In the rows, 128 means zero.
One turn moves every row onto another: examples first, then more rows asked:
Laz: [124 150  93 150  97 119 131 132 148 138 140 115 153 159 132 111 153 146
 174 111 174 140]
vafi: [ 88 120 115 120 149 105 146 127 133 169 152 101 136 169 121 130 140 134
 166 127 163 159]
rifi: [140  82 128 135 113 110 157 101 126 135 135 143 125 156 153 101 115  83
 111 131 134 154]
fipu: [166 100 109 140 106 139 160  98 115 107 132 138 104 139 138 124 147  89
 110 126 136 154]
luz: [ 86 141 126 125 125 113 119 108 138 154 124 114 140 125 106 140 136 168
 153 119 151 157]
tipe: [144 103 147 133 114 114 143  80 110 121 114 125 114 135 122 111 125  72
 135 127 117 173]
Lebut: [ 95 155 100 137 102 127 129 121 142 160 109 124 155 158 124 123 146 161
 157 132 142 154]
Zegi: [145 101 132 137 106 120 153  85 123 120 108 134 114 156 147  96 133  80
 121 133 117 165]
nibab: [186 118 112 159 127 125 160 117 112 102 123 161 122 126 115 132 142 113
 119 135 127 156]
baluk: [108 149 133 135 127 131 147 129 133 133 106 111 154 149  91 124 147 164
 171  97 154 123]
mavon: [104 142 105 131 107 137 148 131 109 150 141 107 141 136 101 151 158 144
 167 112 159 125]
Bosas: [148 100 110 145 107 114 165  94 114 115 131 166 105 144 137 122 137 106
 104 140 123 145]
sagi: [112 137 120 137 122 107 121 118 144 133 156 105 139 125 113 131 143 152
 168  97 184 144]
sus: [157 103 155 144 127 110 148 106 130 126  97 140 150 153 116  92 103  86
 138 126 122 169]
tar: [ 93 127  95 122 129 130 159 130 126 160 145 117 137 174  94 148 145 144
 154 129 165 146]
puruk: [134  97 127 143 107  99 157  85 116 120 125 160 109 152 139 107 127  95
 116 139 117 149]
seve: [104 133 139 130 134 109 136 125 123 141 147  92 140 129 111 128 148 141
 181  93 167 131]
pumog: [ 87 127 131 119 156 111 148 120 140 156 126 111 143 169  92 130 130 151
 162 119 157 159]
Sas: [101 141 106 134 117 107 116 124 137 166 147 102 144 134 147 126 149 143
 166 127 156 162]
Piv: [161 116 153 139 129 122 143  90 120 111  89 131 126 135 112 105 124  89
 134 125 112 176]
kivi: [114 132 126 132 162 108 147 137 150 148 134 105 152 175 111 111 138 145
 175 113 168 160]
negud: [143  88 115 133 111 135 169 104 126 128 116 161 127 157 133 119 119 110
  88 136 129 148]
fere: [130 148 109 146 122 127 146 149 132 141 136 101 154 153 132 114 164 144
 181 103 164 127]
Gake: [111 144 123 140 135 108 122 124 163 139 119 114 151 142 137 106 142 173
 158 109 162 154]
Vogat: [122 132  90 136 137 128 157 149 136 151 153 111 146 178 115 132 154 139
 166 123 176 148]
zif: [120 141 105 134 145 133 160 142 143 141 124 119 153 179  85 132 144 157
 164 116 169 148]
kuni: [189 122 130 160 135 115 149 115 111 103 119 152 130 119 104 126 135 104
 138 131 125 165]
Gaso: [141  99 120 132  99 135 162  82 117 115 111 145 106 150 126 119 135  91
 105 131 121 153]
Sopa: [177 121 147 158 135 100 144 107 113 108 111 147 134 126 107 112 126  92
 149 130 117 170]
fonep: [108 151 115 140 108 126 134 115 148 127 118 127 150 148  92 126 138 171
 159 102 170 134]
Noded: [128  86 153 130 114 107 152  86 117 132 119 142 130 146 110 113 100  82
 122 125 128 158]
Deti: [186 116 141 148 135 126 143 106 120 104 111 125 125 124 123 110 136  85
 139 122 127 178]
lusa: [137 101 145 144 113  89 150  83 114 120 120 152 116 146 129 102 119  86
 135 134 114 159]
pubi: [164  90 105 138 116 139 163 117 110 124 143 149 124 129 123 144 127 100
  98 135 143 151]
ragi: [117 132 120 129 153 116 149 136 134 142 149 103 145 158  84 139 140 140
 176 107 179 152]
zazi: [ 95 130 108 129 123 116 141 132 120 166 149  97 136 142 152 126 162 139
 165 120 151 137]
silol: [ 98 147  97 136  88 124 129 115 124 152 145 115 143 140 101 146 146 140
 167 120 165 143]
kuza: [183 114 112 146 120 148 161 108 125  99 108 143 117 139 127 119 146 107
 109 124 131 159]
nuvap: [ 92 128 100 125 140 122 158 131 142 167 129 117 145 190 123 121 145 150
 154 135 154 156]
feku: [169 107 104 152 116 123 163 109 112 108 133 165 111 134 132 130 144 111
 108 140 128 148]
kuru: [183 114 130 144 128 141 151 103 112  98 112 134 116 119 101 132 138  99
 123 120 131 167]
loru: [101 137 136 133 141 112 141 130 145 149 115 103 149 152 143  97 150 160
 167 105 147 137]
Tos: [181 113 135 147 132 139 153 123 115 116 107 146 148 127  87 134 116 103
 125 129 131 167]
sekon: [193 107 108 152 131 142 161 135 124 119 122 148 144 136 129 124 132 104
 113 133 138 163]
ganat: [ 74 133 133 117 129 121 142 113 121 159 120 107 136 137 112 136 146 160
 153 114 141 134]
Zade: [ 99 147 101 132 116 140 153 137 130 158 107 117 152 161 130 121 160 164
 156 124 138 131]
kazit: [152 112 153 151 125  91 144  91 115 115 111 149 127 137 112 103 118  86
 146 131 112 166]
rize: [180 105 146 149 133 112 142 119 114 124 127 128 147 127 106 117 111  76
 147 123 137 174]

Zegi moves to kuza
kivi moves to nuvap
Tos moves to Noded
And these:
seve moves to zazi
Bosas moves to kuni
Sas moves to Laz

One turn moves every row onto another: examples first, then more rows asked:
gupip: [ 91 105  93 138 137  86 150 126 132 142 149 121 134  96 105 148 123 134
 114 117]
mog: [ 84  97 104 138 125  89 140 126 129 151 135 135 139  97 103 153 116 138
 112 129]
tur: [146 143 124 135 117 120 121 179 123 148 139 124 106 126 116 121 139 130
 105 157]
zufit: [132 104 132 108 153 128 132 104 126 100 101 174 133 126 135 121 158 154
 110 136]
Poben: [ 88 129 139 123 146 124 143 106 128 127 132 139 124 154 135 147 108  83
 145 102]
funo: [ 83 128 141 125 143 125 141 114 128 134 133 143 126 153 131 151 106  86
 146 107]
vunu: [132 118 111 110 174 127 150 118 132  93 133 150 127 124 134 121 167 152
 114 119]
tamu: [145 115 129 120 105 132 101 148 121 135  90 121 145 172 113 126  97 148
 117 111]
gor: [145 135 133 134 108 119 113 175 122 151 126 135 110 126 117 122 134 132
 103 166]
gefen: [117 101 137 110 146 131 126 116 127 113 100 181 140 124 129 131 153 163
 110 148]
Vafa: [ 92 127 139 122 145 123 141 103 126 127 128 143 123 153 137 145 108  83
 144 103]
fatu: [155 146 119 133 126 118 127 174 126 140 145 116 101 125 119 115 142 126
 105 149]
navi: [ 81 126 144 124 142 126 138 111 128 135 128 145 127 153 133 153 104  86
 144 109]
Pevab: [121 105  91 136 144  79 153  94 125 118 136 117 125  99 122 126 128 122
 113 106]
bebit: [138 111 121 109 165 126 142 105 128  91 115 160 128 126 139 117 164 151
 112 125]
ropod: [157 117 127 118 109 128 103 137 119 126  89 117 142 172 118 117 100 142
 117 105]
luvu: [127  98 101 134 135  78 144  80 121 117 117 129 128 101 126 122 124 120
 112 113]
Bab: [117 122 109 111 175 131 152 138 136 103 145 148 129 122 126 130 166 158
 113 121]
Difov: [103 117 115 112 168 134 146 149 137 117 145 154 134 122 118 141 162 165
 113 131]
kul: [155 131 139 133 104 119 109 161 117 147 112 141 109 127 123 115 132 130
 103 168]
Nef: [ 88 124 146 124 140 124 136 104 127 130 122 147 126 154 136 147 104  85
 145 108]
Naru: [ 90 126 144 124 142 124 140 100 127 128 123 145 125 154 137 144 106  84
 145 105]
lumi: [162 128 112 119 127 128 119 142 123 117 111  98 135 172 119 114 110 137
 119  90]
tiz: [176 142 123 131 123 113 125 149 118 124 126 121  98 128 132 101 143 119
 105 146]
litas: [108 107  88 137 145  83 156 114 129 129 150 113 127  98 113 136 129 127
 113 108]
Vese: [166 131 138 132 107 116 111 148 117 137 108 140 106 128 129 107 134 124
 104 162]
Talo: [ 85 124 146 124 139 125 137 107 128 134 123 148 128 154 135 150 103  87
 145 110]
debi: [ 92  89 114 138 117  87 131 112 125 149 116 147 140  98 107 148 111 138
 111 136]
desul: [152 132 107 121 129 130 123 157 127 123 124  94 136 171 115 121 109 141
 119  90]
gamaf: [164 122 120 118 119 128 111 135 121 117  97 108 137 174 123 113 106 138
 118  97]
zuzil: [ 96 109 126 114 155 135 137 149 135 125 131 168 139 123 116 146 155 169
 110 142]
posud: [133 124 118 121 116 136 112 170 128 142 118 106 144 169 104 134 102 151
 118 105]
pati: [168 146 117 133 127 116 129 161 122 129 140 114  97 127 126 106 145 121
 106 145]
dafot: [ 85 129 139 125 146 124 143 111 129 131 133 140 125 152 134 149 107  85
 146 103]
nuf: [104 103 136 111 148 134 129 135 131 122 113 178 142 123 120 141 151 168
 111 149]
Sero: [135 118 126 121 108 134 104 162 124 142 104 117 146 171 107 132  98 151
 117 112]
lup: [175 137 132 131 116 113 116 143 115 127 113 131 101 128 133 101 139 120
 104 153]
gam: [140 130 110 121 126 133 119 168 128 134 126  97 138 171 107 129 107 147
 119  97]
litob: [122  90 111 135 124  79 135  80 119 125 102 141 135 100 124 128 117 125
 111 125]
fesar: [108  87 117 136 116  83 129  94 121 139 102 149 140  99 117 137 112 132
 111 134]

gamaf moves to gam
navi moves to Naru
kul moves to tiz
And these:
Bab moves to nuf
mog moves to litob

One turn moves every row onto another: examples first, then more rows asked:
voduv: [132 112 155 130 133 144 159 148 126 166 147 106 147 133  86 136 168 113
 114 155 113 131 142 150 103 131 112 108 111 135]
vufid: [140 105 144 131 137 133 150 133 116 166 155 101 143 124  90 143 155 108
 136 151 133 133 140 144  97 117 114  86 112 126]
tuvu: [139 136 128 118 122 133 122 111 133 137 101 173 122 130 126 100  88 142
 133 100 145 135 102 116 167 116 138 163 141 118]
fer: [130 136 132 124 114 113 143 100 123 141 104 163 121 127 140  89  84 139
 127 102 148 130 101 132 170 114 137 151 149 111]
buf: [115 142 126 125 122 140 137 124 127 121  98 153 125 159 140  93  88 146
 128  94 131 120 115 145 160 122 136 172 146 114]
Bod: [152 106 140 138 135 134 157 144 131 168 145  93 133 113  84 135 159 111
 123 165 124 132 136 152 110 118 129 108 113 135]
Fosab: [135 115 144 126 135 130 146 141 112 161 150  95 146 130  95 139 162 105
 130 137 133 130 139 150  90 133 110  89 116 123]
palur: [135 143 129 115 119 135 121 119 136 135  95 171 125 137 128  96  97 141
 121  92 140 132 102 123 164 129 134 170 143 118]
zok: [121 138 123 118 111 129 120 111 118 127 103 163 122 149 134  97 107 148
 130 114 128 125  95 118 163  83 153 163 125 124]
Rapu: [117 142 119 124 124 133 132 117 121 119 101 150 126 156 144  97  83 140
 139  86 144 120 114 143 156 120 136 160 147 110]
kib: [122 146 136 120 111 117 144 110 126 137  95 160 124 135 143  85  95 139
 114  95 141 126 103 140 165 132 132 160 149 112]
zos: [117 149 119 113 111 121 111 115 109 121  99 152 124 152 141  94 111 140
 133  92 139 121  95 124 150 101 146 156 129 117]
Nuzif: [127 135 137 124 112 118 149 104 131 143 102 167 121 129 137  89  86 143
 120 111 139 130 103 131 174 114 140 160 146 116]
ladar: [121 141 120 116 113 122 114 107 111 124 105 157 122 148 138  98 105 144
 137 103 139 123  94 119 156  86 150 154 128 119]
loper: [153 108 135 136 137 125 148 141 124 163 148  86 133 110  90 137 158 106
 133 153 135 131 135 151 103 119 129  95 115 130]
zafu: [150  92 138 140 146 128 159 133 114 153 149  93 141 126  92 129 160 120
 137 150 132 144 127 130 103 109 116  90 109 122]
Kabu: [123 141 140 123 111 121 150 110 132 140  97 166 124 133 137  85  93 142
 112 107 134 128 103 137 171 125 136 166 147 116]
tedi: [132 121 158 135 124 143 165 156 130 150 139  97 135 136  92 124 162 124
 118 159 115 133 136 148  93 139  98 114 103 140]
Diba: [145 103 136 134 146 124 152 141 109 148 143  82 143 133 100 126 168 112
 133 130 137 139 127 137  92 129 109  88 113 118]
Lodom: [130 119 151 127 133 138 151 149 119 161 144  97 147 134  92 135 170 108
 116 141 121 129 142 153  93 142 107 101 115 129]
Soka: [133 126 152 131 125 134 155 152 119 147 140  87 133 134 100 125 160 117
 127 140 130 131 135 148  82 144  92 101 106 132]
turo: [138 138 125 117 122 130 117 111 131 134 100 169 122 129 130  99  89 138
 134  90 151 133 100 118 161 120 136 158 143 114]
tovu: [116 145 128 116 111 132 121 119 120 126  98 161 125 154 133  93 114 148
 120 109 121 123  96 123 163  96 150 171 126 127]
sabo: [138 111 145 134 143 131 157 152 115 145 134  85 147 141  96 121 179 115
 117 130 123 137 128 143  93 145 106 104 112 123]
nuzo: [144 120 142 132 135 130 151 155 127 160 135  83 138 121  90 130 169 105
 116 146 124 127 136 160  99 143 120 110 117 132]
vusog: [122 127 122 130 124 139 141 113 128 125 110 161 121 151 135  99  75 149
 140 109 136 124 113 136 169  98 146 164 144 114]
Sek: [121 131 117 128 125 134 133 110 121 123 109 153 121 150 141 100  76 142
 147  98 147 124 112 137 160 105 141 154 146 109]
Kemib: [144 107 147 138 129 134 160 136 121 154 153  98 128 122  93 132 144 123
 143 163 133 138 133 137  95 112 104  91 102 132]
nubev: [135 144 127 115 120 130 118 117 131 132  96 168 123 135 131  97  95 136
 128  86 148 130 101 123 160 129 132 164 144 115]
siv: [149 116 136 132 136 124 146 148 122 160 141  80 134 116  95 133 164 102
 128 141 137 128 135 158  96 135 121  96 119 127]
bot: [146 114 145 135 135 137 158 155 133 166 138  91 137 119  85 131 168 111
 114 160 117 129 136 157 107 131 126 116 114 137]
laku: [139 108 155 139 125 143 168 145 129 156 147 104 130 128  88 130 151 128
 127 171 117 139 135 138 100 119 103 109 101 140]
far: [139 103 151 138 144 140 167 152 125 151 135  96 147 140  88 120 178 122
 109 150 109 139 129 140 106 135 111 116 108 132]
zaven: [139 103 151 134 134 140 158 138 124 168 154 107 144 126  84 140 158 115
 124 163 119 134 140 143 105 116 116  99 110 134]
kamap: [139 116 143 133 128 128 154 140 114 148 148  87 129 125 101 130 149 116
 143 145 140 135 133 143  82 129  96  86 105 128]
Garel: [114 151 126 112 110 128 117 121 114 121  94 155 125 157 137  91 117 142
 121  96 129 120  96 127 154 106 145 166 129 123]
vebuk: [118 133 128 129 123 143 143 121 132 126 104 161 124 157 134  95  83 151
 129 108 128 123 115 139 169 110 142 173 142 118]
kesa: [137 139 130 118 119 137 123 116 136 136  97 176 123 132 124  99  92 143
 124 100 139 133 101 118 168 121 136 171 140 119]
zon: [126 144 132 121 113 112 140 103 122 138 100 158 123 130 145  87  89 136
 124  93 149 127 100 136 163 125 133 152 149 109]
rus: [146  92 148 143 145 139 168 141 127 156 145 101 142 131  84 127 166 125
 121 162 115 143 128 131 110 112 118 107 105 132]

kesa moves to turo
vufid moves to Lodom
nuzo moves to Bod
And these:
Sek moves to buf
fer moves to kib
zos moves to tovu
laku moves to kamap
sabo moves to rus

One turn moves every row onto another: examples first, then more rows asked:
ras: [ 81 170 126 132 135 134 133 127 135 152 102 108  96 172  78 114 104 138
 122 152 137]
segof: [153 126 131 118 136 143 109 124  84 172 133 107 150 115 110 138 137 112
 149 129 114]
funu: [130 162  90 109 145 126 140 154 104 132  90 123  90 141 115 132 112 105
 122 107  93]
vufit: [144 173 127 161 167 111 134 157 154 149 102  90 122 107 101 143 121 109
 147 166 129]
fanuk: [141 176 135 154 163 109 126 157 162 158 104  91 123 105  99 140 118 109
 137 167 127]
Mela: [146 178 131 159 158 114 132 156 151 151  94  96 127 111  93 147 122 107
 144 172 121]
lapid: [ 88 161 131 125 136 130 135 137 135 149 108 109  95 171  81 124 107 143
 119 170 144]
zivuf: [136 142 139 106 118 126  77 114 127 175  83 131 109 146 141 136  93 113
 122 122 152]
vunag: [152 118 132 123 125 141 116 124  81 183 123 107 141 111 112 143 132 119
 147 131 112]
mut: [141 130 136 116 138 147 104 122  75 182 129 106 146 110 110 139 130 118
 146 138 109]
dis: [141 141 136 103 122 130  89 108 123 153  85 137 100 149 133 134  94 116
 119 118 160]
bude: [129 164 105 101 149 127 143 157  98 131  95 122  86 143 111 131 112 107
 129 100  97]
mubi: [131 144 128 109 120 138  72 107 135 159  76 124  99 147 135 121  96 108
 128 130 153]
Guk: [134 143 133 106 123 144  75 105 127 162  93 127 111 148 135 134 101 111
 121 112 153]
mezoz: [150 130 125 118 131 132 117 123  77 174 130 109 152 111 117 147 131 117
 151 139 111]
mogat: [135 166  99 106 154 127 142 159 106 132  96 130  95 142 116 138 104 108
 127 101  94]
popag: [124 166 101 103 148 117 140 152 106 140  87 123  84 139 112 127 108 101
 124 105  90]
legef: [ 85 147 158 135 156 125 115 125 128 192 107 124  93 142 134 149 121  99
 179 171 129]
bof: [ 91 141 141 149 154 140 105 111 119 197  98 133  97 135 138 144 129  98
 174 159 136]
sef: [ 95 141 156 137 149 125 115 119 118 186 109 132  94 137 146 155 139 105
 171 168 137]
Zona: [148 128 133 117 132 140 108 123  81 173 129 105 146 103 113 144 137 120
 149 140 119]
supul: [145 180 131 159 156 113 133 151 156 150 105  93 118 102  98 142 131 103
 148 164 124]
binuk: [ 88 140 154 141 148 131 109 124 131 182 101 136  84 132 135 145 129 104
 178 165 138]
Nede: [ 84 157 120 127 140 130 123 128 135 160 111  96 100 172  91 106 107 147
 128 160 147]
monaf: [ 90 145 155 146 144 128 114 119 135 188 117 123  97 135 145 143 135  97
 174 166 128]
vol: [144 175 134 157 159 110 131 166 157 153  94  97 117 108  97 142 131 106
 142 166 126]
bap: [ 82 170 123 134 139 143 129 142 138 161 114  95  99 173  98 120 103 140
 121 163 138]
Tok: [127 169  99 110 160 122 143 162 115 133  95 120  94 136 111 134 119 109
 120  99  95]
zenar: [125 168 102 110 148 125 139 158 105 130  91 125  92 141 110 132 119 108
 124 101  88]
falut: [ 86 142 152 143 152 139 104 128 124 189 106 133  89 141 147 131 129 110
 176 161 130]
Ses: [154 126 135 126 134 145 109 129  74 173 125 106 148 113 118 138 131 117
 151 138 112]
Fefub: [125 159  98 103 148 129 142 154 114 131  92 117  85 139 115 142 108 112
 123 101  93]
pizo: [129 133 131 111 115 129  87 104 133 153  82 120 110 151 137 123  85 111
 126 114 145]
tuvid: [133 138 140  98 113 129  76 109 129 155  89 119 104 151 134 131  98 112
 128 126 159]
redul: [ 83 164 120 118 135 135 127 130 133 161 107 111  98 163  82 122  90 147
 118 158 143]
Lam: [144 178 136 163 164 117 134 155 150 158  96  84 116 110  94 150 124 110
 146 162 131]
Vupe: [ 81 164 125 125 137 133 126 140 129 162 112 109  90 176  87 120 110 145
 122 155 150]
bifub: [153 127 126 110 128 143 117 127  79 170 130 103 143 112 113 133 134 107
 145 132 104]
zaf: [147 176 139 161 159 117 129 153 145 154 100  93 126  94  93 139 127 107
 148 160 121]

sef moves to lapid
legef moves to redul
And these:
falut moves to Nede
binuk moves to Vupe
fanuk moves to popag
zaf moves to Tok
vunag moves to Lam
Guk moves to monaf
Ses moves to vufit
mogat moves to mezoz
bof moves to bap
zenar moves to segof
Zona moves to vol

